In the data rows, 128 means zero.
Here are some numbered points:
[159 151 150 129 135 162 150 147 135 106 144 135 129 109 171 148 153 161
 144 130 138 122 149 188 128 149 138 142 133 139 124 131] 0
[206 154 142 108 141 172 203 145 114 170 126 132 129 118 171 148 135 191
 175 159 124 125 120 206 133 127 146 154 168 123 114 194] 1
[127 124 123 147 135 142 144 141 124 127 140 131 134 128 150 126 155 138
 138 124 136 112 125 144 125 134 148 102 135 136 114 146] 2
[173 159 135 108 132 170 132 153 147 116 136 118 107 106 153 134 122 125
 112 100 125 139 148 166  92 138 147 182 133 133 120 112] 3
[134 145 115 141 134 137 113 141 136 153 130 135 126 147 101 164 118 129
 151 146 145 152 104 136 150 124 111 183 146 136 139 117] 4
[112 114 116 118 116  97 116 115 107 111 120 122 124 142 100 110 114 111
 114 121 106 121 110  69 117 114 109 106 122 125 124 123] 5
[155 151 110 148 153 165 126 157 136 154 144 144 134 131 130 173 139 133
 136 133 185 150 151 166 134 157 145 184 138 163 164 143] 6
[147 141 141 122 131 169 147 147 131 105 134 137 125  99 165 145 157 162
 148 137 142 119 146 190 118 142 142 141 136 126 137 133] 7
[134 109 124 124 118 172 129 137 123 110 125 153 134 102 128 100 104 129
 136 142 151 119 134 158 143 129 164  80 145 136 119 108] 8
[144  95 165 125 151 139  21  78 108  79 171  90 149  87 175  81 136 164
 114 114 175 178 238 170 184  78 165  80 113 195  84 139] 9
[ 75 149 157 112 161 142  98 161  86 176 164  69 109 103 199 122 217 104
 149 154 203 139 157  43 131 128 167 160 108  86 151  97] 10
Which two points above are nearest to each new point by angle? Their numbers follow each, nearest first.
[128 117 132 133 120 131 138 127 122 119 142 130 135 101 145 125 148 133
 126 123 131 120 141 140 124 138 141 100 123 124 126 132] -> 2 7
[ 81 117  81 125 127  91 146 130 122  80 116 110 105 161 129  81  90 108
 145  98 106 105  87  50 109 108 142 103 141 107 112 120] -> 5 10
[135 215 155 117 193 104 110 110 176 179 160 134 146 145  78 137  91 126
 140 137 111 178 113 141 136  96  75 233  59  77 159 153] -> 4 6
[103 116 127 146 113 111 142  94 138 118 120 136 105 105 131 131 119 109
  78  86 112 122 134 115 138 140 130  75 113 129 129 145] -> 5 9
[118 113 130 129 119 109 134 117 118 117 127 125 126 108 121 110 136 124
 115 126 119 113 126 106 126 123 138  91 120 119 129 126] -> 5 8
[126 179 132 184 110 141 112 118 202 219 169  89 174 208 173 120  96 169
 106 156 105  58 120 165  64 163 110  61 164 189 147 131] -> 2 1
[125 140 116 135 134 112 117 124 123 127 131 142 123 150 100 153 116 118
 137 138 124 145 102 111 151 129 105 172 137 137 115 106] -> 4 5
[116 123 127 138 138 126 102 127 138 142 116 145 117 152  72 146 105 104
 131 137 131 149 115  96 139 113  95 153 128 123 132 102] -> 4 5
[134  67 114 119 118 111 118 124 127 124 107 106 121 126 132 116 119 139
 112 128 115  95 130 111 124 116 127  68 130 125 135 124] -> 5 8
[127 110 108 128 105  91  92 115 110 116 118 117 119 150  83 115 104 112
 114 122 118 127 104  69 109 107 102 119 121 124 127 107] -> 5 4
[133 155 124 120 197 156  98 155 124 158 123 115  90 195 123 149  81  73
 215 147 120 186  94 146 108 121 116 206 181 101  99  71] -> 4 3
[110 108 140 115 116 117 129 115 117  95 108 131 120 108 112 124 139 114
 119 120 120 101 147 125 118 113 130  75 111 118 105 144] -> 5 8
[117 161 106 150 122 153 124 140 139 155 132 131 124 146 107 146 102 136
 147 139 148 140 103 130 154 115 118 185 127 135 148 123] -> 4 6
[168 134 131 166  84  72 131 136 243 171 101  98 134 163 178  82 108 178
 130 100  95 187 129 199 207 226 157 197 167 129 243 115] -> 6 4
[112 128 107 120 120 105 102 121 122 124 124 128 126 142  87 126 106 109
 126 130 123 142  97  79 124 120 102 145 140 127 131 105] -> 5 4
[108 132 129 144 113 153 155 120 139 129 129 114 131  90 149 110 125 138
 109 117 130  97 136 116 149 122 152  99  98 128 130 154] -> 2 8
[115 104 125 131 115 107 128 115 112 108 127 126 123 123 112 112 124 122
 107 121 114 113 120  92 121 111 122  92 121 123 120 122] -> 5 8
[120  92 121 115 113  99 116 110 105 115 122 120 109 125  96 102 124  98
 103 116 114 124 124  87 128 106 121 101 126 111 118 132] -> 5 9
[116 111  94  89 137  92 145 123 118  87 103 112 149 140 139 118 130  87
 143 133  96 141 142  89 109 121 131  80 123 134 129 138] -> 5 9
